(in the rows, 128 means zero)
The rows of T fall into 4 groups, which share some directions, and each row is roughly a mix of its group's hidden directions.
T (124 x 10):
[[176 146 127 121 125 167 132 122 103 114]
 [124 172 156 141 141 151 145 121 156 108]
 [120 124  97 148 115 132 170 152 104 150]
 [152 101 158 120 148 114 143 100  98 113]
 [169 120 106  91 125 109 114 132 102 115]
 [135  94 156 135 176 113 136 132 145 120]
 [ 86 158 115 141 165 134 125 110 110 131]
 [ 85 139 109 147 157 108 118 140 107 148]
 [149 130 176  97 137 109 136 112 147 113]
 [142 121  97  84 110 104 111 148 110 129]
 [142 155 133 131 155 169 162 138 143 142]
 [158 143 137 151 107 164 142 125 160 145]
 [136 136 136 159 163 145 169 144 120 148]
 [168 108 149 104 124 160 116 147 133 106]
 [150 127 105  83 129  99  95 137 124 125]
 [108 113 116 150 114  89 115 138  86 131]
 [125 152 154 135 167 140 147 115 166 115]
 [100 172 131 108 139 145 109 141 147 104]
 [148 144 116 133 118 123 185 155 125 138]
 [130  97 118 135 139 120  71 146 120 139]
 [146 147 166  85 134 115 146 133 148 118]
 [172 106 134 132 101 150 138 140 111  99]
 [137 135 104  80 123  98 109 144 123 150]
 [ 82 132 123 125 146  90 109 146 145 139]
 [169 121 145 138 129 165 168 127 126 126]
 [ 92 135 141 129 142 108  95 145 126  89]
 [ 98 138 139 115 139 121 113 102 166  93]
 [121 115 129 108 110 101  80 126  96 134]
 [ 86 158 132 147 159 148 146 120 125 112]
 [144 136 157 144 140 144 169 141 155 153]
 [147 178 150 116 129 153 157 125 137 132]
 [ 78 132 123 130 148  94 136 155 132 138]
 [167 120 102 114 104 129 114 148  90 129]
 [179 132 141 117 110 162 143 114 124 112]
 [152 125 102  80 100 115 142 144 133 132]
 [142 144 141  87 134 121  88  97 138 132]
 [129 119 119 155 159 150 109 148 149  90]
 [152  86 167 124 121 100 142 115 129 127]
 [112 145 131 147 159 164 157  99 136 137]
 [167 134 114 121 108 121 150 164 118 158]
 [159 127 122 131 112 146 171 157 101 130]
 [134 127  98  77 107  97 129 139 129 130]
 [134 135 148 109 142 145 144 120 175  93]
 [104 113 143 132 151 113  96  91 157 120]
 [106 138 145 125 158 120 120 108 176 110]
 [162 117 118 148 103 150 142 135  85 121]
 [129 119 157  96 130 101 107 120 166 109]
 [169 151 124 108 113 134 135 122 165 153]
 [165 120 133  97 120 135  82 125 127 108]
 [ 86 154 127 142  98 118 118 124  94 119]
 [153 135 133 166 110 171 129 116 113 148]
 [140 109 107 129  88 118 121 134  82 142]
 [147 138 103 115  86 140 155 144  98 133]
 [165 139 112 111  92 134 143 121 165 128]
 [110 148 141 126 157 100 166 139 106 148]
 [139 136 116 146 123 140 150 162  82 148]
 [150  79 128 131 103 103 109 122 106 133]
 [112 104 132 119 164 118  96 148  95 112]
 [130 110 132 116 156 118 101 144 134  77]
 [129 144 153 178 138 154 135 104 142 137]
 [127 116 124 151  84 131 150 146  89 136]
 [114 144 102 120  85 128 153 130  97 106]
 [105 122 108 101 134  84 115 125  95 116]
 [163 112 122 146 117 163 114 152 127  95]
 [106 145 144 101 158 102 120 156 154 112]
 [152 100 132 165 130 154 114 165 127 117]
 [144 122 165  98 138 107  99 117 152 108]
 [184 124 137 128 124 164 137 133 145 123]
 [ 94 141 130 132 137 101 172 146 127 153]
 [102 120 120 168 147 117 114 132  96 158]
 [123 100  90 151  90 154 123 128 138 127]
 [109 106 151 114 144  89  95 118 149 119]
 [129 172 108 138 151 153 123 140  94 136]
 [ 86 150 125 123 124 110 118 137 144 172]
 [ 91  84 125 139 130  90 136 121 131 133]
 [167 118 103  94  94 129 133 143 136 114]
 [111 177 131 127 135 136 170 137 133 147]
 [139 114 111 139  96 134 153 137  78 119]
 [119 144 123 127 169 138 112 120 162  90]
 [106 137 139 133 149 112 180 113 143 150]
 [137 132 112  89 115 117 101 142 172 131]
 [101 143 123 132 124 107 172 156 136 156]
 [113 119 104 156 111 109 147 108  92 154]
 [137 173 123 145 135 166  98 132 121 140]
 [124 144 144 144 106 132 175 124 123 167]
 [109 147 139 112 132  98 172 152 142 144]
 [ 89 160 133 148 168 124 136 123 147 130]
 [154 115 102  79 112 112 125 146 120 117]
 [108 102 122 136 112  88  90 113 108 126]
 [130 157 105 136 142 152 162 133  87 133]
 [ 87 138 143 146 169 121 111 112 146 117]
 [123 159 125 170 112 130  99 116 127 161]
 [105 131 128 152 160 106 121  99 150 161]
 [140 146 115 103 102 121 125 126 182 140]
 [153 152 139 122 156 128  92 123 151 159]
 [157 101 115 114 100 124 148 132 112 168]
 [135  99 113 153 109 114 142 120  83 149]
 [116 118 138 168  97 149 136 109 154 153]
 [113 146 152 129 168 153 136 126 160 103]
 [119 144 166 126 158 118 167 122 151 117]
 [ 79 157 131 145 158 109 121 135 132 115]
 [ 82 129 131 131 132 106 109  98 137  95]
 [132 142 119 139 102 144 108  95 115 173]
 [ 94 111 143 128 172 112 122 126  99 110]
 [156  93 102 130  98 150 149 124 114 112]
 [104 164 148 166 123 150 110 126 125 105]
 [114  90 143 105 127  87 137 119 151 111]
 [121  94 133 140 129 145 156 142  91  96]
 [161  98 152 104 129 124 138 100 123  97]
 [148 129 117 163 104 143 121 133  79 135]
 [163 115 132  84 142 122  97 138 148 125]
 [ 94 152 155 160 119 123 154 107 110 136]
 [ 89 113 124 166 147 112 152 110 115 141]
 [125 151  96 114 149 143 155 129 171 123]
 [138 123 125 146 174 152 113 114 164 114]
 [169  83 136 131 132 137 105 134 117 105]
 [131 101 132 109 131 104 165 133 112  87]
 [144 157 151 138 118 159  93  99 130 115]
 [155 101 119 129  99 154 142 141 131  88]
 [107 105 130 137 136 118 156 116  88  91]
 [173  93 151 136 143 119 139 154 136 130]
 [ 85 135 150 144 170 113 115 112 127 133]
 [166 152 123 114 123 165 107 120 156 135]
 [124 151 125 163 149 140 122 135  87 158]]

One row of each group comes first, with its name. Which group is each row after those in?
[174 109 124 130 106 163 142 148 116 116] | <130>
[121 135 108 148 115 142 179 111  99 137] | <68>
[110 140 128 157 132 144 139 130 123  71] | <8>
[ 80 113 108 137 123  97 126 148 149 144] | <40>

[ 98 125 120 112 110 112 169 133 167 127] | <40>
[155 158 130 114 106 160  96 132 137 104] | <8>
[ 91 157 134 129 150 114 128  93 142 155] | <8>
[137 138 101  94 130 128 137 168 161 144] | <8>
[168 114 114 127 100 134 149 145 101 155] | <68>
[168 132 152 141 103 160 160 122 126 129] | <8>
[164 115 134  92 114 123  93 130 126 156] | <8>
[108 118 111 148 119 100 100 123  92 158] | <68>
[143 139 115  78 144  89 114 121 127 137] | <130>
[ 95 136 117 105 150  94 145 143 148 154] | <8>
[133  91 137 127 140 129 143  83 106 102] | <40>
[ 96 127 131 168 171 130 119 130 149 136] | <8>
